Small tables with named rows and columns. After each table, cells are looked up by row and column.

romi =
       rop  lat  mov  muvup  fodezab  pef  limobe  nim
logu   240   95   16    236       20  242      11  234
pil     18   36  238     14      236   19      71    7
molap   21   21  249    241      146  250     238   17

nim of molap is 17
lat of molap is 21
mov of molap is 249
pef of molap is 250
limobe of logu is 11
pef of logu is 242
pef of pil is 19
limobe of molap is 238
nim of pil is 7
lat of pil is 36
lat of logu is 95
fodezab of pil is 236
mov of logu is 16
rop of logu is 240
limobe of pil is 71
rop of molap is 21
muvup of molap is 241
fodezab of logu is 20
fodezab of molap is 146
mov of pil is 238

tifu
         bisor  kot  ruzivi  delebes  tuka
tesat      221  216      53      197    47
givon       65   64     210       48   189
kubalad    206  204      48      211    51
nabape     196  194      52      211    59

kubalad, tuka: 51
nabape, tuka: 59
kubalad, ruzivi: 48
givon, ruzivi: 210
nabape, kot: 194
tesat, bisor: 221
nabape, delebes: 211
tesat, kot: 216
kubalad, delebes: 211
Row with the largest ruzivi: givon

fafaliv:
,libe,pafalav,gitika,sopin
bolupum,54,204,227,80
peko,54,212,217,63
reda,81,75,225,213

peko, pafalav -> 212
bolupum, gitika -> 227
reda, gitika -> 225
reda, libe -> 81
bolupum, pafalav -> 204
peko, sopin -> 63
bolupum, libe -> 54
peko, libe -> 54
reda, sopin -> 213

fil =
	zato	lakolu	lipaduf	zub	megeb	pup
sele	62366	55376	37457	46364	49908	29725
mugofo	60917	54164	36662	47818	50248	32304
noz	53673	54605	36144	41291	44314	33431
magemi	62689	55663	35435	49993	52120	32066
peb	50121	52605	40603	34539	36984	37473
vofik	60786	37704	13013	64874	65268	58301
tirabu	57562	38850	15095	64106	62439	58192
metif	58085	53347	39500	43753	47690	31491
zegamo	54547	51754	37867	42352	46283	36758
gad	48459	51617	40358	35733	37905	37905
nivoket	48970	32488	10356	64093	63978	66576
pabav	53042	54118	36051	42541	45174	35383
gatader	87652	68245	29271	73153	78229	24522

What is the zato of peb in fil? 50121
What is the lakolu of nivoket in fil? 32488
What is the pup of sele in fil? 29725
What is the lakolu of noz in fil? 54605
What is the megeb of tirabu in fil? 62439
What is the lipaduf of vofik in fil? 13013
What is the lakolu of zegamo in fil? 51754
What is the zub of noz in fil? 41291
What is the lipaduf of gatader in fil? 29271
What is the pup of vofik in fil? 58301
What is the zato of zegamo in fil? 54547
Row with the largest lakolu: gatader

nor.csv
,sotu,toloru,vugab,damokad,pob,vovinek
vir,171,170,37,42,164,174
meb,186,233,171,183,208,196
tonivi,45,53,66,63,38,65
kove,131,166,138,144,143,145
zabugod,150,138,12,14,136,151
daf,135,146,77,80,134,142
tamap,25,16,26,19,7,41
butigev,86,123,148,152,97,105

What is the vovinek of vir in nor? 174
What is the pob of meb in nor? 208
What is the vugab of daf in nor? 77
What is the pob of vir in nor? 164
What is the pob of tamap in nor? 7
What is the sotu of tonivi in nor? 45
What is the damokad of kove in nor? 144
What is the damokad of daf in nor? 80
What is the damokad of vir in nor? 42
What is the toloru of vir in nor? 170

rikuf
|  | vul | vap | rav | nulebo | mosel |
|---|---|---|---|---|---|
| dolu | 3.974 | 3.871 | 6.878 | 7.497 | 7.311 |
| beminuv | 3.980 | 3.505 | 6.971 | 7.236 | 7.289 |
| vuzo | 5.642 | 7.752 | 2.687 | 3.308 | 3.901 |
| zol | 4.138 | 3.335 | 7.432 | 7.427 | 7.254 |
| sibone | 3.187 | 4.597 | 6.379 | 7.411 | 7.742 |
| keb | 2.643 | 8.948 | 2.032 | 5.390 | 5.715 |
| gub | 2.434 | 8.753 | 1.915 | 5.485 | 6.089 |
| kege | 3.699 | 3.871 | 6.711 | 7.577 | 7.673 |
| gapof | 3.680 | 3.572 | 6.965 | 6.939 | 7.644 |
| tava | 6.744 | 6.297 | 3.726 | 3.105 | 3.390 |
| rim | 9.539 | 2.500 | 7.455 | 3.579 | 2.459 |
| lar | 6.533 | 6.990 | 3.395 | 3.118 | 3.802 |
| kav | 6.796 | 7.289 | 3.046 | 2.649 | 3.167 |

What is the vul of keb in rikuf? 2.643
What is the nulebo of zol in rikuf? 7.427
What is the rav of dolu in rikuf? 6.878
What is the nulebo of keb in rikuf? 5.390
What is the rav of beminuv in rikuf? 6.971
What is the mosel of dolu in rikuf? 7.311
What is the rav of sibone in rikuf? 6.379
What is the vap of gub in rikuf? 8.753
What is the mosel of gapof in rikuf? 7.644
What is the vul of lar in rikuf? 6.533
What is the nulebo of kav in rikuf? 2.649
What is the mosel of tava in rikuf? 3.390
What is the vul of sibone in rikuf? 3.187
What is the vul of kege in rikuf? 3.699

